 0.06   0.11  -0.05   0.02  -0.17  -0.16 --> 0.06

 0.064   0.229   0.060   0.085   0.036   0.026  -0.230
 0.026   0.010   0.027   0.031   0.049   0.035   0.043
--> 0.085

-12.127    7.851    0.769   16.587   -9.729   -9.981  -12.247
-21.458  -16.839    9.670  -15.536   -3.391    0.950  -11.617
--> 9.670

 1.49   1.17  -0.62   1.27  -0.50  -1.08 --> 1.27

-0.023  -1.413  -1.792  -0.227   1.991  -1.049  -0.609 --> -0.023

 0.699   1.086   0.338  -0.671
-1.624  -0.958  -1.238   1.891
--> 1.086

-0.9  -0.3   0.4  -0.7   0.7   0.9  -1.0
-1.2  -1.3   1.6   0.8   0.6   0.8  -0.2
--> 0.9

 -2.5  -11.3  -11.8   11.0 --> -2.5

 0.09   0.07  -0.03   0.05  -0.17   0.10 --> 0.09
---
-4	163	-55	429	-123	-4	227
-4	89	396	-127	-259	-155	12
value -155

215	188	171	522
114	188	171	522
value 171

21	264	561	-5	-352	34
332	264	444	-295	171	-12
value 171

366	-256	122	-59	507	57	-93
63	-184	150	197	-191	53	-10
value 53

414	577	-12	532	71
-345	5	-249	-432	20
value -432

433	152	241	495	-159
208	112	-96	117	215
value 117

-466	-458	267	292	-339	504
152	256	-231	-117	50	-78
value 50

341	-304	451	430	-572	296	-150
9	563	-17	-155	-138	-301	83
value -301

-383	98	92	94	-526
183	432	-11	-53	256
value -53

449	-170	184	-205	195	-227
-278	0	119	-97	193	40
value 193
---
-41,115,419,790,-10,599,458
114,-266,629,-100,663,464,316
-200,-152,290,380,-693,372,35
>> 316

119,202,163,203,197
2,49,37,242,227
>> 227

5,3,4,3
9,0,3,3
>> 3

1,5,5,6,4,6
4,7,6,3,2,5
2,2,2,1,6,8
>> 5

112,82,94,136,71,164,183
98,112,234,206,160,10,166
145,186,196,143,198,143,73
>> 166

6924,3341,7110,5265,1772,6835
5763,3718,8909,4292,2578,5270
>> 5270

-27,-41,-20,-10,-7,25
-4,-12,-8,-6,-11,-5
-9,-16,-8,-11,-7,-10
>> -5

7693,5524,3071,5960,4166
5452,8766,4765,2092,4499
6408,3013,6170,6880,2683
>> 4499

5,29,18,55,72,34,53
77,59,71,26,83,57,31
>> 31

56,47,32,86
58,73,64,74
9,69,45,35
>> 74
---
(-219, 161, 7, 582, -138) -219
(339, -210, 423, 312, -554, -321, 62) 423
((-342, -86, 213, -213, 22), (140, 74, -305, -195, -115), (245, -216, 32, 300, -571)) 245
((30, 70, 33, 26), (438, -330, 499, -509), (383, -238, 414, -371)) -509
(-601, -13, -354, 220, -454, -336) -13
((47, 585, 267, 130), (-322, 183, 248, 291)) 130
(-130, 154, -102, -568, 41, -173, 61) -102
((209, 336, 78, 456), (-177, -174, -50, -172), (-223, 171, 76, 251)) -172
(-54, -232, -26, -147, -536) -54
((83, -179, 144, -3), (-208, -39, 278, 485)) -3
---
[135.79, 49.45, -59.76, 4.62, -124.44]
-59.76

[[1.38, -0.35, -0.06, -0.14],
 [-1.38, -0.69, -0.37, -0.48],
 [-1.49, -0.18, -1.04, -0.17]]
-0.06

[79.23, 131.79, -132.49, 52.54, 94.54, -115.31, 12.61]
-132.49

[0.104, 0.053, 0.150, 0.062, -0.118]
0.150

[1.2, -1.2, -0.2, -0.6]
-0.2

[0.4, 1.4, -1.2, -0.5]
-1.2

[-0.14, 0.12, -0.11, 0.01, -0.15, -0.15]
-0.11
---
402	448	45	-203	122	471	313 >> 122

213	172	7	335	-46	-158	-41
-48	-50	48	-297	73	-127	59
-53	-182	485	-21	438	-335	418
>> -46

365	439	-141	77	-104	-298	251 >> -104

539	449	22	475	-351	-305	-581 >> -351

-55	180	-98	9	-117	-145	50
-17	139	451	82	-25	212	-30
-49	28	-216	62	-24	-312	34
>> -117

111	242	-54	426	120	-394	225
342	-18	-68	484	204	35	-231
-278	-165	119	-503	-214	419	-138
>> 120

-442	26	-258	82	58	-30	-35 >> 58

138	-166	200	-292	-495	-233	73
79	179	313	93	-68	293	-489
>> -495
---
{"in": [[-476, 314, 65, 124], [-81, 284, -54, -32], [85, 64, 69, -374]], "out": 284}
{"in": [-276, -507, 309, 51, -184, 456, -316], "out": 309}
{"in": [535, -32, -240, -356, -84, 275, 245], "out": 275}
{"in": [[-355, -149, -375, -20, 264, -37, 203], [-274, -551, 70, -74, -31, 456, -370], [-9, 53, 62, 22, -185, -4, 12]], "out": 264}
{"in": [423, 117, -1, 85], "out": 117}
{"in": [135, 22, 204, 536], "out": 204}
{"in": [-461, -436, 67, 108, -66, 404, -117], "out": 108}
